array([[132, 129, 128, 129, 128, 127, 128, 128, 128, 126],
       [130, 129, 128, 129, 128, 127, 128, 127, 128, 127],
       [120, 126, 129, 126, 129, 131, 128, 132, 127, 136],
       [122, 127, 128, 126, 129, 130, 129, 135, 128, 135],
       [128, 128, 128, 128, 128, 128, 128, 128, 128, 128],
       [125, 127, 132, 135, 128, 129, 128, 132, 127, 147],
       [130, 129, 128, 129, 128, 127, 128, 127, 128, 127],
       [128, 126, 132, 135, 128, 130, 129, 131, 125, 140],
       [130, 129, 128, 129, 128, 127, 128, 128, 128, 127],
       [132, 130, 136, 127, 132, 127, 125, 129, 128, 120],
       [123, 128, 133, 136, 127, 129, 128, 133, 128, 151],
       [122, 126, 128, 128, 128, 130, 127, 123, 128, 131]])
Report the fourth entry, reading row by row.
Answer: 129
Report the top-left entry.
Answer: 132
Report the entry directly below the largest entry.
Answer: 131
Report the largest entry in the last column.
Answer: 151
Report the smallest entry in the last row.
Answer: 122
Report the 3rd entry in reading order.
Answer: 128
Report the third largest entry.
Answer: 140
Report the first entry of the largest entry's row.
Answer: 123
Report the smallest entry in the first row.
Answer: 126
The entry just left of the largest entry: 128
Report the 2nd entry on the main diagonal.
Answer: 129
The second entry on the diagonal from the top-right corner: 128
The fifth entry in reading order is 128
Report the 2nd entry, reading row by row.
Answer: 129
The second entry from the end, reading row by row -> 128
Report the third entry from the end, reading row by row.
Answer: 123
Report the fifth-last entry, reading row by row.
Answer: 130
The fourth entry from the end, reading row by row -> 127
Report the entry directly above the largest entry.
Answer: 120

Read these off the array that follows.
1) Which number is the entry just left of the largest entry?
2) Which number is the 3rd entry in reading order?
3) Which number is the entry just right of the largest entry?
((134, 129, 134, 134, 137, 127, 123, 143, 131, 129, 144, 141, 131, 119, 122, 116), (133, 128, 133, 132, 136, 128, 122, 142, 129, 130, 144, 139, 131, 119, 122, 117), (127, 129, 134, 129, 138, 127, 121, 138, 128, 130, 145, 132, 129, 130, 121, 117), (130, 129, 135, 130, 141, 127, 121, 137, 129, 132, 148, 133, 130, 127, 122, 116), (134, 129, 134, 134, 138, 126, 123, 141, 130, 132, 147, 140, 133, 119, 121, 114), (133, 128, 133, 133, 135, 126, 123, 142, 130, 130, 146, 141, 130, 120, 121, 117), (130, 129, 136, 131, 141, 127, 121, 145, 128, 132, 152, 138, 133, 124, 119, 114), (127, 128, 134, 129, 138, 127, 123, 137, 128, 129, 145, 132, 129, 130, 119, 116), (129, 129, 134, 129, 141, 126, 124, 139, 129, 132, 147, 133, 130, 126, 120, 114), (132, 128, 133, 133, 135, 129, 126, 136, 128, 131, 142, 134, 131, 123, 125, 120), (133, 128, 134, 132, 135, 130, 126, 136, 128, 130, 142, 134, 132, 122, 124, 119))
1) 132
2) 134
3) 138

W =
array([[129, 125, 132, 130, 127, 136, 116, 123, 120, 138, 126, 123, 110],
       [128, 122, 123, 117, 144, 126, 128, 126, 134, 116, 112, 126, 133],
       [129, 147, 138, 138, 113, 150, 117, 139, 126, 146, 129, 131, 126],
       [142, 126, 126, 118, 125, 126, 123, 120, 134, 132, 122, 123, 129],
       [132, 144, 125, 135, 127, 132, 135, 131, 135, 122, 138, 134, 143],
       [130, 155, 137, 127, 121, 134, 123, 127, 121, 144, 135, 135, 131],
       [134, 131, 122, 141, 120, 140, 134, 121, 121, 126, 133, 133, 133],
       [125, 127, 122, 131, 135, 130, 122, 124, 138, 124, 136, 117, 135],
       [118, 120, 123, 126, 124, 126, 142, 126, 121, 125, 114, 123, 127],
       [134, 123, 131, 127, 132, 133, 121, 117, 118, 133, 127, 137, 130],
       [121, 119, 124, 135, 120, 126, 114, 126, 125, 136, 130, 115, 135],
       [141, 138, 136, 133, 105, 140, 114, 135, 123, 149, 125, 129, 127],
       [119, 141, 125, 141, 124, 134, 129, 129, 131, 130, 145, 121, 128]])
The first entry of the largest entry's row: 130
The second largest entry: 150
Read off the entry just left of the smallest entry.
Answer: 133
Read off the top entry of the column that holds the smallest entry.
Answer: 127
Read off the largest entry in the first row.
Answer: 138
Read off the entry directly below the largest entry.
Answer: 131
Read off the entry in the bottom-left corner.
Answer: 119
The third entry on the main diagonal is 138
Read off the entry in the bottom-right corner.
Answer: 128
Read off the top-right entry.
Answer: 110
The largest entry in the last row is 145
The 2nd entry, reading row by row: 125
The entry directly below the smallest entry is 124
Read off the third largest entry.
Answer: 149
Read off the top-left entry.
Answer: 129
The entry directly below the centre entry: 122
The smallest entry in the first column is 118
Read off the largest entry in the last column.
Answer: 143
The entry just left of the centre entry: 140
The entry at the centre is 134
The entry just right of the largest entry -> 137
Read off the entry directly above the smallest entry.
Answer: 120
Read off the entry just right of the centre entry.
Answer: 121
Read off the entry just right of the smallest entry.
Answer: 140
Read off the entry directly above 143.
Answer: 129
Read off the 2nd entry on the diagonal from the top-right corner.
Answer: 126
The 2nd entry on the main diagonal: 122
Read off the entry directly above the centre entry.
Answer: 123
The last entry of the smallest entry's row -> 127
Read off the 3rd entry, reading row by row.
Answer: 132

A =
[[120 116 125 146 127 125 124 118 144 124]
 [120 116 125 147 128 126 125 119 145 124]
 [119 116 125 148 129 125 124 119 146 124]
 [146 146 124 117 135 134 130 150 117 123]
 [145 146 124 119 136 135 130 151 118 122]
 [145 146 123 117 134 134 129 150 117 123]
 [119 116 125 147 128 125 124 118 146 124]]
The entry in the top-left corner is 120
The entry just left of the largest entry -> 130
The bottom-left entry is 119
Read off the largest entry in the last row.
A: 147
The 2nd entry on the main diagonal -> 116
Read off the entry in the bottom-right corner.
A: 124
Read off the third entry from the end, reading row by row.
A: 118
The entry just right of the largest entry -> 118
Read off the first entry of the largest entry's row.
A: 145
Read off the smallest entry in the last column.
A: 122
Read off the largest entry in the first column.
A: 146
Read off the entry directly below the largest entry.
A: 150
The entry in the top-right corner: 124
Read off the fifth-last entry, reading row by row.
A: 125
The maximum: 151
Read off the entry directly above the largest entry.
A: 150
Read off the entry directly below 127.
A: 128

[[123 124 127 140 122 127 130 129 133 132 136 127 136]
 [137 133 123 116 130 128 123 122 130 134 125 124 119]
 [130 140 122 114 131 125 130 126 132 133 133 130 116]
 [129 145 123 110 132 128 116 127 126 136 133 124 119]
 [125 131 124 113 150 130 129 125 121 125 123 133 124]
 [122 124 125 124 122 126 131 117 115 125 126 133 124]
 [125 123 131 132 138 126 119 127 123 129 137 130 134]
 [125 129 129 113 150 133 136 127 120 126 122 133 121]
 [136 143 125 110 131 132 118 126 127 138 135 117 114]
 [132 123 124 133 120 131 132 119 129 120 131 126 126]
 [127 127 124 143 130 117 135 133 126 126 124 127 126]
 [126 122 142 126 129 121 130 134 123 125 123 132 128]
 [121 135 130 132 131 128 133 125 128 131 128 127 138]]
Indices start at 0.
Which number is the entry in the bottom-right corner?
A: 138
Which number is the entry at row 0, column 2?
A: 127
Which number is the entry directly below the centre entry?
A: 136
Which number is the centre entry?
A: 119
Which number is the top-left entry?
A: 123
The entry in the top-right corner -> 136
The entry in row 0 and column 1 is 124
The entry at row 1, column 1 is 133
The entry directly above the centre entry -> 131
Which number is the entry at row 2, column 0?
A: 130
Which number is the entry just right of the centre entry?
A: 127
The entry in the bottom-left corner -> 121
The entry at row 1, column 0: 137
Which number is the entry directly below 118?
A: 132

((130, 112, 119, 112, 116, 120, 114, 113, 132, 131, 131, 113, 132, 119, 113, 130), (137, 139, 134, 139, 136, 133, 137, 138, 138, 138, 138, 138, 139, 134, 139, 136), (123, 133, 131, 133, 131, 130, 133, 133, 123, 122, 123, 135, 121, 131, 132, 123), (126, 143, 137, 145, 140, 136, 142, 143, 124, 125, 124, 143, 124, 136, 143, 126), (120, 118, 122, 118, 120, 123, 119, 118, 118, 117, 117, 118, 116, 122, 118, 120), (111, 132, 131, 132, 131, 130, 132, 132, 109, 108, 109, 132, 107, 130, 132, 113), (135, 120, 124, 119, 123, 124, 122, 121, 136, 136, 136, 120, 138, 124, 120, 134), (141, 123, 127, 123, 125, 127, 125, 124, 143, 143, 143, 125, 145, 127, 123, 140), (142, 122, 126, 123, 124, 126, 125, 124, 145, 145, 145, 124, 146, 126, 123, 141), (120, 146, 138, 146, 141, 138, 144, 145, 119, 119, 119, 145, 118, 138, 145, 121), (129, 118, 122, 120, 120, 123, 120, 119, 130, 131, 129, 119, 128, 123, 119, 129))
The entry just left of 144: 138
Report the minimum.
Answer: 107
The entry just left of the smallest entry is 132

Questions about the grid below.
1) Which number is the maximum?
2) Which number is the smallest entry?
3) Which number is the third largest entry?
4) Which number is the second smallest entry?
[[119, 136, 109, 131, 115, 132, 129, 130, 139, 105, 124, 131, 124], [127, 128, 132, 138, 112, 127, 119, 124, 119, 131, 132, 133, 124], [124, 135, 124, 117, 120, 124, 131, 112, 135, 122, 116, 121, 119], [140, 132, 144, 118, 131, 116, 102, 122, 125, 143, 127, 129, 119], [137, 112, 138, 122, 129, 126, 114, 141, 114, 142, 145, 128, 146], [132, 128, 152, 136, 142, 116, 106, 139, 101, 154, 128, 137, 144], [123, 140, 126, 125, 123, 129, 133, 121, 135, 129, 124, 121, 128]]
1) 154
2) 101
3) 146
4) 102
